In the rows, zero is written as 128.
Each path is a new rotation, seen through one point. The rows after it are directions, each followed by how far the rotation turns it, in degrees a step (0 if it stays put).
Each turn is a multiple of 5 degrees from 10 to 175, or 0.
Each row of a path follows its step; steps can be skipped.
Path 1:
step 1: [119 134 122 126 120 134 121 126 119 132 117 114 117 119 129 138 126 126
 149 126 126 137 143 143 140 120 134 120 129 117 122 126 119 129 125 125
 126 132 123 113 131 112 123 106 135 127 124 112 123 125 135 131 126 132
 137 122 130 134 132 128 128 139 134 133 139 134 121 143 145 135 121]
step 3: [121 139 127 138 131 139 117 130 120 125 120 120 117 120 129 124 135 149
 136 106 129 120 133 144 155 119 129 132 135 127 133 128 111 124 130 122
 128 123 134 132 124 122 131 119 141 123 126 133 130 131 128 113 122 136
 126 133 118 118 130 120 130 141 137 131 130 131 116 118 132 124 135]
step 7: [122 128 130 125 122 138 126 129 116 144 119 123 119 134 138 119 126 132
 133 122 112 134 128 142 128 110 128 108 135 126 144 129 120 119 139 137
 121 123 131 119 121 141 132 134 134 119 127 129 131 130 119 125 112 115
 120 134 131 126 139 134 139 125 129 146 135 126 122 142 132 128 136]
step 8: [147 130 135 126 120 131 120 141 118 129 125 120 124 115 124 128 137 142
 132 134 121 139 126 141 127 114 127 107 134 113 131 133 125 125 136 137
 126 121 124 130 139 141 142 115 137 129 146 119 123 126 122 121 123 127
 132 135 117 126 133 124 122 127 141 136 137 133 133 122 137 123 141]
step 9: [127 122 138 121 125 132 136 118 118 118 126 139 130 124 125 132 133 138
 125 139 130 135 129 148 134 116 122 120 125 129 136 136 119 113 122 140
 131 123 126 119 121 142 134 112 134 125 129 117 117 111 123 112 111 127
 135 126 125 133 123 128 146 139 124 128 135 141 117 128 134 123 130]
step 10: [133 124 129 111 106 133 130 126 129 128 122 136 108 127 140 127 137 135
 122 118 128 136 121 129 147 116 119 111 129 113 143 134 124 118 127 126
 123 134 139 141 122 145 132 128 133 114 138 121 132 116 127 126 116 120
 131 129 138 125 121 123 133 128 134 130 127 129 124 122 121 122 124]
step 12: [130 127 138 128 113 140 134 124 117 131 132 136 121 126 130 145 134 137
 134 130 123 145 130 132 129 119 121 123 110 110 139 125 132 114 120 126
 129 134 126 114 129 128 143 120 126 114 124 122 127 135 135 137 119 125
 142 120 136 123 137 129 139 132 130 124 130 139 126 142 142 119 138]
step 14: [126 125 126 142 122 136 138 125 128 127 133 132 110 103 123 120 128 139
 126 130 126 129 125 130 134 121 135 123 133 124 146 127 115 121 113 127
 137 134 139 129 116 135 126 123 125 120 137 131 121 131 131 132 130 125
 125 122 127 117 142 130 125 142 132 133 126 146 108 128 141 133 146]
step 16: [130 133 121 117 125 141 127 122 114 124 140 119 114 119 125 132 138 128
 138 141 127 143 117 135 149 129 139 116 120 119 118 119 130 127 122 120
 131 130 124 134 126 137 117 111 125 130 119 114 122 117 144 128 127 123
 120 135 129 119 140 126 124 134 130 122 132 140 119 124 130 135 133]
[126 127 130 129 130 127 129 130 127 129 128 129 126 125 121 128 127 125
 127 132 130 127 128 131 128 130 127 126 131 127 126 126 130 129 127 126
 125 126 129 127 125 127 126 128 124 128 128 128 130 125 129 125 129 128
 128 130 128 128 128 129 132 130 127 128 127 129 128 130 133 129 126]  145
[124 129 123 127 125 127 128 127 131 129 128 132 128 129 129 132 131 128
 130 126 128 128 129 130 128 126 130 131 127 130 129 129 132 129 131 126
 128 126 125 127 125 130 129 128 129 128 127 126 128 130 128 126 126 127
 131 129 132 128 129 130 132 128 128 128 129 128 128 128 130 132 125]  125
